Each path below is one point turned by a fixed rotation once a step. After each direction that follows a path, write how fast that rotation turns it, in degrees per step (0 if it stays still).
Each turn is a multiple of 5 degrees from 10 to 175, or 0.
Each row of a path follows its step; steps can be skipped.
path 1
step 1: [ -4   9   2   0  17   6  -5 -11   5  11  12   1  -6  -7   0  -6   9  16
   0 -10  12  15 -13   2  14   5 -11   4  -8  13   5   4  -6  -2   0  -4
  -5  -7   0  -1  -3   9   6]
step 2: [ -1  -2  -6  -3  -1   8  -3  14  -6   2  -8  -1   5   3   3   8   4  27
  -8   6  13 -10   4  -2   4  -4 -11   4  -8  -7   0  -5   9  14  -8 -15
  -2  -2   4  -4  14  -4   9]
step 4: [ 14  -3  -3 -12  -6  -7  -8   8  -4 -13  -3   2 -12  16   3  -7  -1  -3
 -12  -9 -11  -7  -3   7 -15  -5  11   2 -11   2   5  -4  10 -13 -11  -3
  -3 -11  -5  -1   9  -4  -2]
step 6: [  3   2   6  -5   9  -9 -20   9   6  -3  -1  -3   5   6  -1  -8 -19  -8
   3  -3   5  12   2  -3  14  -4 -16  -4   0  11  11  -3  10   2  -1  -8
   9   5   1  10  -2 -13  -7]
step 8: [  0  10  -6 -12  13   3  -3  -9   6  14   4   1   1  -4   0   3  14  12
   0 -11  -7   5 -13   1   3  13  -7   7  -5   1  -3   8  -1  -6   6 -18
   4  -6 -16   1   8 -10  -9]
step 9: [ -8  -6  -4   9  -1  -1   6   5  -3  -1  13   0   1  -2   7  10   8  12
 -14  -5   4  -9  -1   1   2  -3  -8   4 -17  -4 -18 -23   3   3  -4   1
  -1 -10  -5 -11  10  -4  11]
step 10: [-13 -13  -4  -8   2   4   4  -3  -9   1  -7   4   5 -11   7  -5   5   0
  -4  -5   7  -5   7  -5 -13   1   8  11  -6  -4  16   1  12  -2  12   7
  10  -5   6   3  -2 -25   3]
step 11: [ -6  -7  -6  -5   8   3  -8   6   4 -17   2  -3 -16  16   1  -8  -4 -15
  -8 -13  -9   7  11  -3  -6 -12   2   0  -7  -5  10  -4   1  -5  -7   8
   3 -15   0  -4   0  12   9]
step 12: [  3  -1   1   4  -4   8 -15   0   5  -2 -10   8   1  -7  -9 -27  10   2
   3 -14   3   1  -8 -13  -1  -2   9   6   0  12   9   2   8   3  -5   3
 -15   9   5  -1   1   8  -9]
step 13: [  1   0   3   1   3  -3  -8  10  12  -6  -2  -7   1   1 -12  -3  -7   6
  -2  -8  10   7   3 -10  15  -7 -24 -21 -11   0  -4  17  -2   6  -5  -5
   1   3  -5   3   1  -4  -1]
[ 5  4  2 -1  2  0  0 -3 -1 -2 -2 -5  1  1  0  2  3 -3 -1  0  1  5  4  0
 -1  1 -2  0 -4  4 -2  2  1 -3  0 -1  2  0  0  5  2 -1  5] | 155
[-4 -1  1  2  9  3  4  1 -2  1 -2  0  1 -1  0  1  0  4  2 -5 -2 -1  0  0
  1  0  2  4  0  0 -2  0  4 -1 -2  2  3 -1  0 -1 -2  3  3] | 40
[-2 -1  0  6  0 -3  3 -4 -1  1 -1  2  0 -2 -1 -1  1  1 -2  0  3  1  6 -3
 -1  2  5  2 -1  4  3  1 -3  0  0 -5  1  3 -4 -1 -1  0 -3] | 155
[ 2 -4 -1  0  2 -2 -2 -4 -3  6 -1  1 -4 -4  0 -2 -1 -1  3 -2  2 -1 -1  2
  3  1  0 -1  0  1  0  3  3 -2  5  0 -1 -4  3  4  1  0 -3] | 160
